In the data rows, 128 means zero.
In each game, the first row plays the second. By how much does the first row win? 15 means about a draw, 30 a big win and 0 a big loss. Wins can go round in a circle. Each row has two weighted sums of its numbers, A and B, taken from their middle values. A row wins by its A times the other's B, less its B times the other's A.
128 111 143 135 123 128 148 119 117 124 157 126 080 099 108 148 141 109 136 159 095
095 117 124 113 100 159 109 154 134 119 089 126 128 136 141 111 123 141 147 115 155 ~ 14
089 095 127 135 108 125 112 151 133 139 118 140 087 096 150 169 139 060 196 145 074
114 105 123 122 112 158 112 139 131 122 128 122 124 132 134 121 131 128 128 129 143 ~ 17
146 129 125 139 112 126 135 135 140 124 154 129 142 111 138 117 149 136 127 132 146
091 109 127 113 120 162 120 161 119 101 110 171 092 100 120 121 127 134 150 156 111 ~ 14
117 129 124 120 098 138 127 151 125 163 095 111 127 109 137 141 140 089 197 112 113
105 114 127 111 114 151 131 150 114 120 114 156 107 111 126 120 130 124 155 145 119 ~ 12
136 141 140 119 135 143 137 103 101 128 113 116 129 145 112 142 123 124 124 098 145
110 116 126 122 111 156 106 141 129 126 108 124 124 121 137 128 133 125 136 130 132 ~ 14
111 146 161 118 159 117 083 068 155 226 189 127 136 084 197 055 125 097 049 109 103
122 103 140 122 148 127 092 100 137 183 167 135 140 106 174 088 136 113 090 127 130 ~ 21
129 120 122 131 119 130 138 127 109 149 131 118 091 107 124 153 139 089 175 117 104
135 140 141 131 157 117 139 077 103 115 114 114 128 152 098 158 117 122 102 116 152 ~ 16
090 086 141 155 107 125 122 111 148 099 147 062 110 212 099 163 086 154 091 106 131
107 095 118 124 136 156 068 085 131 168 164 116 139 073 173 082 165 111 078 123 141 ~ 13
118 102 128 135 134 124 135 133 115 126 157 140 077 094 109 174 144 084 164 153 072
108 110 140 132 122 134 140 131 117 114 150 147 078 090 105 147 136 107 141 157 093 ~ 15
115 127 130 129 121 136 115 119 128 116 103 120 131 149 123 133 117 131 126 112 149
202 116 150 114 231 059 109 194 102 181 153 196 163 246 146 142 026 200 149 188 045 ~ 19
097 099 132 141 101 140 123 118 136 118 140 079 112 182 115 144 102 146 104 115 138
195 103 115 148 158 084 111 161 133 125 175 150 198 155 150 152 154 137 132 154 138 ~ 15
128 108 123 111 131 144 111 160 134 128 111 147 147 139 149 110 123 146 137 139 128
102 145 128 158 138 094 128 088 154 093 118 097 122 173 102 159 095 136 088 116 134 ~ 14
134 132 136 105 147 156 142 108 089 134 101 135 137 125 118 136 126 129 129 105 166
175 151 124 106 164 150 176 089 044 160 119 100 133 132 090 140 125 124 137 089 144 ~ 14
081 095 129 116 120 159 106 152 126 108 112 175 088 102 122 131 137 133 147 169 104
137 126 131 135 132 123 144 120 096 140 134 105 095 112 117 159 131 091 165 116 101 ~ 15
095 108 135 121 110 150 118 156 124 128 103 138 110 106 140 127 137 122 162 133 119
154 150 147 117 155 133 153 092 072 127 120 102 131 140 094 158 114 127 116 104 154 ~ 15
107 153 151 107 102 151 126 160 158 160 097 136 122 138 164 080 104 137 138 107 119
170 156 140 134 101 125 215 150 120 071 181 173 065 086 065 105 138 184 096 212 104 ~ 15
113 096 138 147 124 128 119 095 127 115 182 094 112 146 112 149 126 127 095 125 122
107 117 123 107 103 154 115 163 133 123 104 135 133 118 138 111 138 136 134 128 145 ~ 16
108 122 128 114 124 151 104 142 136 154 110 138 131 126 162 100 123 139 138 120 141
141 145 136 125 106 137 170 149 131 091 157 158 097 100 105 110 139 169 108 166 107 ~ 6
191 100 098 179 119 096 103 177 157 096 162 124 252 141 163 185 206 089 161 141 181
137 118 123 126 128 126 140 106 109 132 147 110 103 139 114 148 127 117 122 115 115 ~ 18
116 166 169 098 107 118 145 175 161 174 093 154 125 167 153 088 071 151 151 116 097
133 150 142 131 161 128 146 082 091 123 120 118 128 146 097 157 113 123 100 099 147 ~ 22
135 190 201 110 123 087 138 137 186 224 145 144 116 156 188 054 060 142 114 096 074
082 089 132 138 088 154 112 148 152 103 114 094 121 179 120 130 102 156 128 113 143 ~ 16
098 159 099 151 151 091 114 105 170 101 084 129 124 135 121 134 108 117 109 124 120
104 096 135 161 098 118 118 089 151 097 159 050 104 213 105 177 083 150 086 103 130 ~ 13
122 139 137 109 144 150 130 105 102 115 100 137 136 141 115 136 125 131 118 111 151
130 116 140 127 117 125 145 119 128 119 164 129 109 114 112 132 145 130 113 142 112 ~ 16
107 255 000 168 237 000 103 079 190 095 070 082 130 029 094 061 098 139 117 171 036
108 117 137 147 123 128 120 106 135 114 133 094 119 162 107 143 108 141 108 114 136 ~ 17
181 158 120 139 130 103 186 103 062 190 143 070 098 108 097 182 127 046 202 083 094
107 133 146 119 141 147 121 118 118 109 082 163 134 135 126 135 123 123 125 109 165 ~ 12
105 094 132 110 138 153 150 144 093 077 154 200 045 071 094 123 133 167 124 209 077
149 112 124 136 131 125 112 146 140 125 148 134 160 130 136 124 141 132 123 150 141 ~ 13
086 075 137 128 146 155 131 135 097 074 159 207 034 072 093 143 134 147 130 224 048
106 117 125 116 113 154 114 141 127 127 121 129 119 129 133 127 131 137 141 130 137 ~ 19
119 115 129 135 117 109 137 134 115 161 135 111 087 099 132 189 143 040 204 129 071
196 152 115 112 161 145 183 089 033 176 129 080 134 129 083 133 121 120 156 082 146 ~ 16
112 135 133 151 145 095 135 073 132 096 128 092 117 178 096 176 095 133 086 108 125
119 109 141 136 125 116 138 125 114 112 173 149 063 097 096 169 143 098 141 174 070 ~ 15
150 119 131 148 112 119 148 120 135 116 187 126 127 112 120 132 154 130 093 139 121
196 224 146 133 038 127 234 169 171 087 140 123 132 110 099 085 154 172 107 129 177 ~ 15
097 116 129 114 114 154 113 144 132 116 089 127 123 133 130 118 128 138 133 116 139
121 116 129 121 113 143 126 131 113 128 118 126 127 124 122 133 134 126 146 121 139 ~ 17
105 108 123 117 117 153 101 136 135 131 120 127 140 113 153 109 143 132 128 122 142
183 115 104 152 123 099 123 168 145 110 153 132 193 137 143 156 171 125 147 134 160 ~ 15
193 118 109 168 124 088 123 173 157 099 167 125 220 138 147 165 182 113 140 143 170
108 126 129 109 096 166 134 158 136 114 111 150 115 114 131 104 135 154 143 150 139 ~ 14
126 124 119 116 118 142 134 134 105 137 107 113 118 113 127 131 131 116 163 118 130
093 103 125 126 097 141 118 139 141 110 112 104 126 167 134 130 103 136 134 118 144 ~ 14
157 158 161 112 193 135 149 049 054 120 110 148 145 147 079 164 130 128 083 091 176
227 169 138 075 206 187 189 039 000 159 117 118 149 138 049 121 112 179 094 082 211 ~ 22
105 119 120 110 097 160 114 149 133 128 103 136 126 118 139 120 123 136 140 128 144
105 136 130 155 145 106 128 086 138 097 117 099 126 165 104 159 102 134 084 118 129 ~ 15
100 107 121 116 103 155 112 156 123 126 101 126 131 128 138 110 134 140 142 131 144
106 170 186 132 176 099 129 068 138 084 074 192 147 138 128 183 134 089 073 109 164 ~ 17
130 142 122 128 105 118 143 135 105 176 108 086 112 107 132 159 135 058 213 096 098
133 114 133 134 117 130 140 124 120 121 154 120 117 121 115 125 136 122 116 143 121 ~ 14
157 117 124 142 124 111 124 128 144 117 170 129 155 124 143 118 152 133 106 136 130
171 199 142 126 061 134 215 167 163 099 132 135 132 106 103 076 152 176 116 138 162 ~ 19
147 221 224 109 119 069 163 133 194 240 143 146 112 182 180 065 039 136 115 095 067
122 134 117 110 110 162 141 150 113 148 093 116 133 121 140 121 131 120 178 103 135 ~ 14
119 109 134 126 118 142 109 124 129 130 150 118 120 118 138 111 142 128 110 130 134
157 176 135 119 071 146 188 163 144 100 121 149 121 106 110 081 144 177 119 150 147 ~ 17
155 112 131 152 140 111 107 105 134 137 200 112 148 110 144 117 152 117 081 136 137
141 093 103 121 140 142 089 165 121 119 114 151 174 150 152 133 141 148 164 146 149 ~ 17
120 119 134 125 115 140 131 133 130 125 135 119 112 123 122 130 133 126 128 130 126
113 107 136 129 108 144 120 128 128 119 129 102 107 138 114 130 124 130 124 119 139 ~ 15
103 108 131 132 113 139 113 122 133 118 113 097 120 169 120 133 116 143 119 114 144
113 116 127 112 114 164 122 154 116 130 090 119 125 109 131 120 131 125 166 121 136 ~ 15
110 116 123 119 119 157 103 128 130 135 125 133 141 115 149 108 141 129 125 125 142
097 126 127 166 123 101 123 094 151 093 132 068 111 198 098 168 086 147 096 113 127 ~ 15
124 132 150 115 149 113 104 134 144 175 137 150 141 142 166 094 093 138 119 125 102
125 125 152 124 165 114 075 060 146 216 211 128 133 087 191 057 131 098 046 110 111 ~ 17
096 137 099 163 141 085 116 091 167 098 110 079 117 167 091 148 088 143 096 118 111
110 125 131 136 136 114 135 090 126 114 120 100 117 169 106 156 094 129 104 112 145 ~ 13
115 113 128 125 119 141 125 123 125 126 120 121 121 135 123 129 129 126 135 118 135
125 160 163 129 172 115 137 064 114 103 102 154 135 142 099 169 117 109 090 101 163 ~ 12
095 128 119 124 122 139 112 127 145 119 086 130 129 142 119 127 118 135 127 120 139
118 111 125 127 113 125 133 144 121 145 115 113 102 101 132 166 138 068 189 123 089 ~ 15
139 134 131 123 131 137 141 115 094 138 122 108 119 120 111 148 125 116 148 112 136
167 130 150 101 192 079 120 189 117 175 134 176 140 205 145 124 045 191 152 164 062 ~ 2
162 149 117 112 128 134 160 114 066 163 111 094 133 121 108 134 123 108 170 093 141
121 125 151 095 148 165 126 108 085 121 077 161 143 133 117 128 136 138 110 106 180 ~ 15
089 088 140 132 080 150 108 138 154 107 128 070 115 186 115 145 094 157 111 104 137
160 210 209 108 128 061 171 181 175 221 128 159 115 211 162 079 007 172 136 104 053 ~ 15
094 144 135 130 140 115 122 107 136 109 097 144 134 134 118 145 123 115 112 113 139
098 091 136 139 125 129 128 133 120 118 145 155 058 095 119 173 150 075 161 166 060 ~ 13
111 120 128 118 109 157 126 146 127 125 101 130 127 125 137 125 125 131 147 131 130
101 117 123 165 114 101 115 100 162 085 138 057 112 213 091 169 065 160 081 116 118 ~ 15
094 096 120 114 123 161 093 127 134 137 121 124 130 110 157 099 145 121 122 129 141
195 205 134 169 039 099 202 175 201 103 149 108 188 115 130 122 194 122 135 119 199 ~ 4
130 100 136 146 124 122 138 091 121 126 177 100 101 131 103 154 141 117 094 137 111
095 108 105 118 113 160 105 149 136 121 093 113 125 137 132 105 111 153 142 119 140 ~ 15
172 141 122 147 102 107 156 152 146 104 164 133 152 124 134 125 158 139 116 140 156
160 158 135 127 088 131 191 153 143 092 144 144 108 105 101 107 144 160 111 161 126 ~ 17
097 121 124 101 110 156 119 141 135 121 081 146 126 128 141 121 124 137 142 119 139
097 121 116 128 111 136 113 137 142 113 086 124 127 143 127 126 114 142 132 116 140 ~ 16
084 082 139 168 088 117 117 100 164 091 166 024 098 240 096 178 066 159 085 104 124
097 086 144 153 093 130 107 116 152 101 143 067 104 208 112 162 084 151 106 105 133 ~ 13
087 158 078 124 133 112 104 133 167 114 063 141 136 097 136 111 130 115 150 130 125
223 232 150 171 019 088 229 184 212 094 152 102 187 107 130 115 199 130 125 108 198 ~ 18
137 118 127 137 125 138 112 136 136 129 147 129 144 119 143 115 147 136 116 131 137
107 126 135 118 132 150 133 123 117 116 108 123 129 141 119 126 121 133 128 115 148 ~ 15
124 108 129 124 138 129 103 122 136 140 147 130 143 112 150 103 144 122 108 135 143
112 125 119 116 101 161 134 161 133 119 109 142 118 117 129 100 136 150 135 130 140 ~ 15
065 239 135 184 199 001 112 046 238 064 052 197 139 108 142 206 130 028 086 120 097
102 180 155 154 176 076 127 056 153 087 087 173 139 143 109 190 120 090 074 116 141 ~ 19
105 110 121 125 117 151 120 140 119 129 107 137 107 115 133 135 139 107 169 137 118
100 176 167 147 167 085 118 059 158 083 076 188 140 144 122 183 134 084 081 111 152 ~ 11
146 112 134 127 146 124 095 132 133 162 158 139 146 126 158 105 132 131 097 133 129
115 122 127 127 115 139 127 130 117 132 120 115 121 119 125 135 127 121 143 112 137 ~ 10
096 142 136 122 115 139 116 141 149 121 070 150 137 125 140 128 131 123 140 120 141
112 179 169 150 183 089 137 047 130 086 088 174 136 143 108 190 124 087 074 108 152 ~ 21
127 132 143 110 134 124 112 150 147 175 124 152 136 142 159 093 096 140 126 120 107
108 116 124 114 108 158 117 143 127 130 108 130 123 122 124 111 133 138 151 119 134 ~ 14
113 106 125 118 113 146 116 146 128 125 113 130 125 125 127 119 130 139 137 129 137
133 131 124 125 136 139 146 113 110 126 114 111 125 142 113 139 117 129 131 110 140 ~ 15
151 141 126 134 102 125 150 150 144 109 148 131 147 109 127 118 157 143 124 142 144
158 155 119 163 094 069 169 135 114 216 143 041 086 092 145 228 148 000 255 074 038 ~ 22
149 148 117 102 118 162 148 136 085 159 096 102 141 128 121 112 128 133 166 100 157
152 150 112 122 107 130 157 139 101 178 107 085 115 101 127 143 130 086 203 081 116 ~ 15
110 091 142 146 134 106 145 126 115 125 170 151 049 084 099 192 142 060 177 170 035
142 116 135 132 122 137 119 132 131 121 160 118 127 112 142 120 151 136 104 137 132 ~ 15
215 163 120 088 181 172 183 080 000 168 114 092 148 129 078 115 119 151 138 082 187
118 131 133 114 142 154 132 113 099 120 089 152 140 136 123 124 120 134 125 114 161 ~ 12
133 113 136 120 127 139 185 135 096 071 174 205 036 066 074 115 138 181 097 218 070
132 130 144 111 149 119 116 159 139 159 124 153 138 157 151 102 091 158 143 137 104 ~ 19
124 116 139 120 126 139 163 138 108 081 169 188 050 074 089 126 135 151 118 201 071
182 163 119 164 072 099 160 175 177 103 144 113 199 117 141 139 180 123 142 124 176 ~ 25
117 160 233 116 217 133 142 021 084 085 080 236 152 145 102 201 137 111 036 106 202
187 197 135 142 046 111 201 163 187 094 132 116 166 111 124 113 172 142 129 122 179 ~ 10
117 167 167 147 184 091 134 043 135 085 095 165 136 145 108 185 116 095 074 109 155
092 103 121 110 096 162 111 143 150 113 095 112 127 151 137 118 111 153 144 124 144 ~ 15
166 160 131 141 096 125 185 153 141 088 156 140 119 100 111 105 144 154 113 154 136
214 026 085 145 255 067 045 196 076 126 177 195 239 213 145 199 113 174 176 209 095 ~ 27
122 128 129 113 102 166 136 152 130 112 111 154 120 108 135 105 135 155 139 141 125
148 108 129 122 146 123 089 134 132 159 156 143 151 125 152 104 134 133 115 133 127 ~ 14
109 118 132 115 108 158 127 153 130 117 105 150 114 112 124 115 134 137 150 138 128
118 120 135 117 144 125 091 095 137 183 161 127 135 096 174 080 136 118 089 116 117 ~ 15
187 153 125 117 148 130 177 084 045 172 130 084 124 121 092 151 130 101 158 088 131
079 041 170 173 052 127 107 111 174 087 177 003 085 255 093 191 051 169 078 097 130 ~ 12
120 108 125 125 126 144 111 118 129 129 153 125 141 120 153 106 152 118 112 129 141
177 173 132 150 085 105 188 158 152 094 171 135 141 107 106 119 168 150 112 145 148 ~ 22
178 169 168 105 210 150 170 037 016 124 119 152 147 147 063 161 119 143 075 086 199
099 116 129 112 106 160 111 152 130 123 105 122 134 136 142 112 137 135 133 118 141 ~ 8
117 117 128 120 100 151 120 156 137 121 116 137 132 118 137 107 133 131 138 132 146
100 109 130 119 109 150 115 133 127 126 114 111 123 139 131 126 126 136 138 116 139 ~ 15
136 132 120 094 126 171 136 136 085 127 086 135 146 130 127 104 131 144 141 111 160
138 109 128 115 148 135 106 172 120 143 114 149 149 163 147 113 109 154 151 140 114 ~ 16
090 114 081 160 118 104 115 110 162 100 124 042 110 193 090 141 064 174 102 122 113
089 172 095 146 147 090 114 102 166 098 082 134 132 121 124 132 110 111 119 123 123 ~ 15
111 129 132 127 122 145 121 112 125 120 103 121 128 143 123 135 121 137 127 119 139
108 110 116 108 117 152 112 162 132 131 103 144 145 122 155 106 141 139 143 127 142 ~ 12
100 104 117 104 108 165 103 143 129 129 102 136 134 114 153 098 142 134 141 121 141
140 146 128 132 092 134 140 157 147 110 125 132 146 117 138 114 158 139 134 132 148 ~ 18
117 132 154 121 153 143 136 090 112 102 090 160 139 130 114 150 128 118 101 115 154
147 134 138 135 137 130 146 089 096 138 144 094 113 138 094 165 113 116 123 101 132 ~ 13
092 129 102 146 124 117 109 117 152 100 100 092 118 151 112 127 089 150 121 122 126
104 093 117 127 129 162 083 092 128 141 161 115 135 092 165 091 150 111 088 120 147 ~ 13
100 123 116 169 134 098 120 090 155 098 134 067 111 190 099 170 079 142 077 111 119
086 105 084 150 114 116 111 123 157 096 122 045 110 187 094 136 076 181 110 119 123 ~ 15
107 135 000 158 169 087 099 101 137 090 134 003 102 168 065 089 039 221 094 155 084
110 130 129 126 123 139 120 121 124 119 094 132 137 139 122 132 121 131 127 114 152 ~ 16
166 149 124 141 082 125 157 169 166 107 135 126 171 114 140 120 170 129 145 123 171
147 139 156 110 148 099 124 172 143 176 121 160 134 181 156 103 070 167 139 134 086 ~ 13
125 130 122 128 093 142 126 175 152 123 097 133 152 119 147 108 145 131 154 116 165
193 141 124 162 129 094 140 143 147 113 188 126 180 128 146 138 163 133 111 150 142 ~ 15
156 151 172 105 189 151 148 058 063 109 095 168 143 145 095 157 121 141 077 101 186
153 144 134 114 144 133 163 089 078 139 126 103 125 136 104 152 124 122 122 100 144 ~ 13
133 126 145 122 151 113 108 117 144 180 157 137 142 133 168 083 112 125 098 128 116
119 123 140 133 124 136 129 112 116 128 137 101 113 149 107 149 123 122 127 119 122 ~ 15
097 138 147 114 127 147 118 122 141 109 076 158 141 129 139 139 134 119 124 115 153
178 159 112 113 132 129 174 120 061 185 122 074 124 112 110 148 135 079 195 076 118 ~ 12
128 118 121 125 108 139 124 153 136 129 122 129 142 120 136 110 145 134 130 130 152
122 089 126 136 145 133 088 074 127 144 197 101 134 102 156 109 161 118 064 138 140 ~ 17
133 117 134 138 126 113 151 119 120 118 178 131 089 099 097 149 142 119 112 159 099
141 106 131 126 149 121 097 116 137 146 166 130 160 117 152 110 147 127 099 138 129 ~ 13
105 146 122 148 144 099 117 092 144 099 107 104 122 151 107 160 103 129 097 120 134
108 108 133 121 106 152 119 134 125 129 106 122 115 128 129 127 134 130 143 121 140 ~ 16
130 126 128 122 132 145 139 118 107 124 102 123 124 135 115 138 129 134 128 108 150
085 147 104 132 138 111 109 122 161 099 084 134 135 136 129 130 119 120 129 123 120 ~ 16
103 100 134 135 123 126 129 131 111 108 145 153 064 086 113 161 146 096 157 168 076
135 141 163 125 165 111 089 082 149 213 196 139 136 113 192 061 118 107 062 116 107 ~ 11
115 128 127 103 119 165 119 144 106 129 092 138 137 129 133 116 132 136 147 112 150
181 082 096 162 146 097 088 174 142 099 156 143 233 146 153 174 182 118 159 147 167 ~ 16
128 131 126 108 121 167 134 135 089 141 097 133 138 124 123 110 129 138 149 100 151
193 125 117 156 130 087 126 158 148 116 180 136 198 142 145 157 167 131 134 152 146 ~ 14
131 114 139 143 128 124 133 087 119 119 157 092 109 163 099 156 117 123 103 105 126
148 136 123 136 088 131 141 166 158 111 121 130 167 124 149 123 164 132 144 125 160 ~ 15
122 106 125 118 150 137 079 095 137 174 169 126 142 091 172 082 137 113 084 125 137
138 119 137 138 120 115 147 107 108 128 156 123 084 104 111 154 136 102 139 138 095 ~ 19
108 119 141 117 138 139 093 091 140 184 156 126 144 097 183 071 129 108 092 107 131
109 106 126 121 114 158 112 136 134 128 126 124 134 120 145 113 142 130 128 121 140 ~ 15
119 128 138 134 138 128 137 101 109 117 125 103 115 146 104 150 117 131 114 109 140
147 130 138 141 118 123 156 126 133 103 168 137 103 112 107 129 145 139 116 156 123 ~ 16
126 107 122 111 143 139 100 175 127 136 110 160 151 153 143 119 116 153 158 143 122
093 172 097 168 164 058 118 061 182 084 099 119 127 149 104 169 104 113 087 122 117 ~ 16
159 134 145 134 113 117 190 133 123 089 188 167 058 092 075 123 142 145 102 201 090
144 146 123 095 130 168 147 133 079 146 090 113 139 131 120 103 128 145 158 106 157 ~ 21
117 114 113 123 108 154 102 172 134 118 094 139 154 134 143 110 145 141 150 130 149
162 146 125 139 103 118 157 152 152 109 152 119 139 116 127 122 156 136 120 141 143 ~ 15
069 221 127 172 174 033 112 075 230 084 051 185 146 101 137 172 137 041 104 127 111
110 116 128 122 105 155 130 158 133 118 105 140 128 115 132 111 136 143 145 131 144 ~ 13
106 121 124 113 105 152 119 159 125 133 093 126 119 127 133 116 135 127 159 109 129
093 115 120 137 117 137 114 124 144 109 107 104 119 163 114 142 101 144 122 113 131 ~ 17
112 110 130 129 113 142 132 143 125 128 120 137 099 105 121 134 138 111 159 138 103
150 130 116 142 083 132 126 176 164 115 119 127 184 128 150 127 174 116 152 122 174 ~ 14
131 124 122 128 104 144 122 154 148 127 123 134 160 127 149 114 142 134 136 132 143
159 183 136 110 067 145 201 166 145 083 131 149 117 107 100 086 138 176 110 152 153 ~ 13
116 096 137 142 125 108 140 119 116 132 161 143 066 086 111 187 149 067 180 160 041
145 124 136 150 117 117 147 110 131 115 191 117 110 115 112 138 145 127 097 147 117 ~ 15
103 177 019 126 155 108 108 130 153 123 070 112 134 084 121 077 120 145 137 145 110
104 108 134 126 113 148 113 133 141 113 115 101 117 164 117 136 113 140 125 119 146 ~ 8
104 108 122 109 110 174 115 163 126 110 093 157 109 106 131 108 137 147 147 148 140
135 104 129 140 122 120 123 089 129 121 192 102 112 124 120 139 144 125 083 132 127 ~ 17
123 116 132 120 141 127 101 147 136 151 137 144 143 140 152 103 120 143 129 129 118
113 120 133 147 096 104 136 144 131 177 125 099 085 093 135 197 150 009 236 104 058 ~ 17
210 154 122 165 094 078 170 161 170 097 185 115 192 117 136 148 179 109 122 141 160
104 113 116 121 124 161 086 131 133 144 126 129 135 098 162 090 147 124 115 119 149 ~ 11
140 132 132 136 126 111 158 116 095 161 142 093 097 107 112 176 136 058 187 113 086
140 124 139 137 128 119 138 098 100 133 147 097 105 139 109 157 125 116 117 114 116 ~ 15
098 098 112 138 102 143 110 142 147 107 114 092 124 177 121 135 093 168 127 122 137
145 109 119 130 125 126 108 172 134 116 120 146 171 138 150 138 149 129 149 130 148 ~ 13
177 154 145 141 099 120 199 140 136 092 182 152 089 090 089 117 154 162 100 180 107
111 118 128 114 109 155 122 131 118 122 096 128 127 133 135 119 124 136 135 106 143 ~ 15
174 158 113 136 118 087 192 112 079 213 143 046 099 101 115 198 133 014 239 069 070
083 082 137 111 145 152 129 143 106 093 138 200 053 080 105 131 141 145 129 201 070 ~ 15
137 164 182 115 154 079 120 120 167 215 166 148 127 139 184 071 077 123 092 108 084
216 079 094 177 172 069 090 184 138 101 178 149 248 152 156 190 181 111 150 161 164 ~ 15
105 113 129 128 115 150 108 129 129 126 123 125 121 121 140 114 141 132 122 130 142
127 116 128 124 117 146 112 147 133 131 121 138 137 123 143 106 143 136 135 125 146 ~ 16
091 180 067 147 152 090 117 112 176 097 075 118 131 102 124 122 115 123 129 123 113
103 090 122 119 123 158 088 118 124 141 135 124 136 107 156 093 145 125 113 123 150 ~ 12
160 155 146 111 178 142 156 070 057 134 109 126 136 141 086 146 114 133 106 098 169
190 166 132 146 079 106 194 152 163 100 163 126 145 109 108 116 160 142 116 145 155 ~ 18
114 139 140 115 121 140 113 147 145 163 114 140 124 128 169 083 114 134 130 109 121
133 113 134 141 117 114 148 111 119 121 171 104 101 119 113 143 137 119 112 140 114 ~ 16
147 123 131 147 124 120 146 111 133 121 187 113 118 112 123 126 151 127 092 150 125
118 117 128 125 112 134 134 119 114 119 147 124 109 124 116 131 138 127 130 139 123 ~ 18
087 082 133 113 148 161 140 142 094 083 146 201 037 072 095 130 135 146 126 210 065
127 141 110 106 117 153 137 143 105 154 083 107 130 116 133 113 127 119 177 103 142 ~ 14
138 131 128 130 104 131 134 134 134 119 152 130 125 112 122 125 150 129 114 143 122
140 116 130 137 119 139 133 112 132 126 169 115 118 112 131 123 146 125 104 143 129 ~ 13
112 112 119 109 108 161 103 140 134 131 112 131 127 121 145 098 146 132 136 122 142
188 156 162 079 215 169 172 032 000 127 100 158 150 143 067 143 119 171 083 083 209 ~ 17
210 068 084 183 181 065 076 182 135 096 190 135 255 163 153 210 204 103 165 172 167
154 126 155 109 182 090 122 179 124 173 127 174 135 199 144 116 056 184 145 152 061 ~ 16
101 104 125 116 121 156 096 137 136 135 127 121 134 112 146 099 149 127 127 127 151
140 132 125 128 098 153 145 162 143 112 117 131 135 116 139 114 150 134 138 133 143 ~ 15
143 104 138 141 119 124 118 090 135 129 193 104 122 112 135 128 144 122 078 133 126
157 150 118 116 112 135 159 136 090 179 103 090 126 114 124 139 133 083 195 085 117 ~ 16
094 075 114 129 141 164 056 054 122 157 188 098 139 068 176 076 173 093 049 126 149
138 125 138 120 155 117 119 157 136 162 128 156 142 158 157 104 096 159 141 138 106 ~ 14
123 124 127 123 103 144 127 151 119 156 099 111 119 110 133 131 125 089 190 103 124
164 107 128 134 162 095 105 119 131 154 188 139 163 131 150 127 144 140 104 138 128 ~ 10
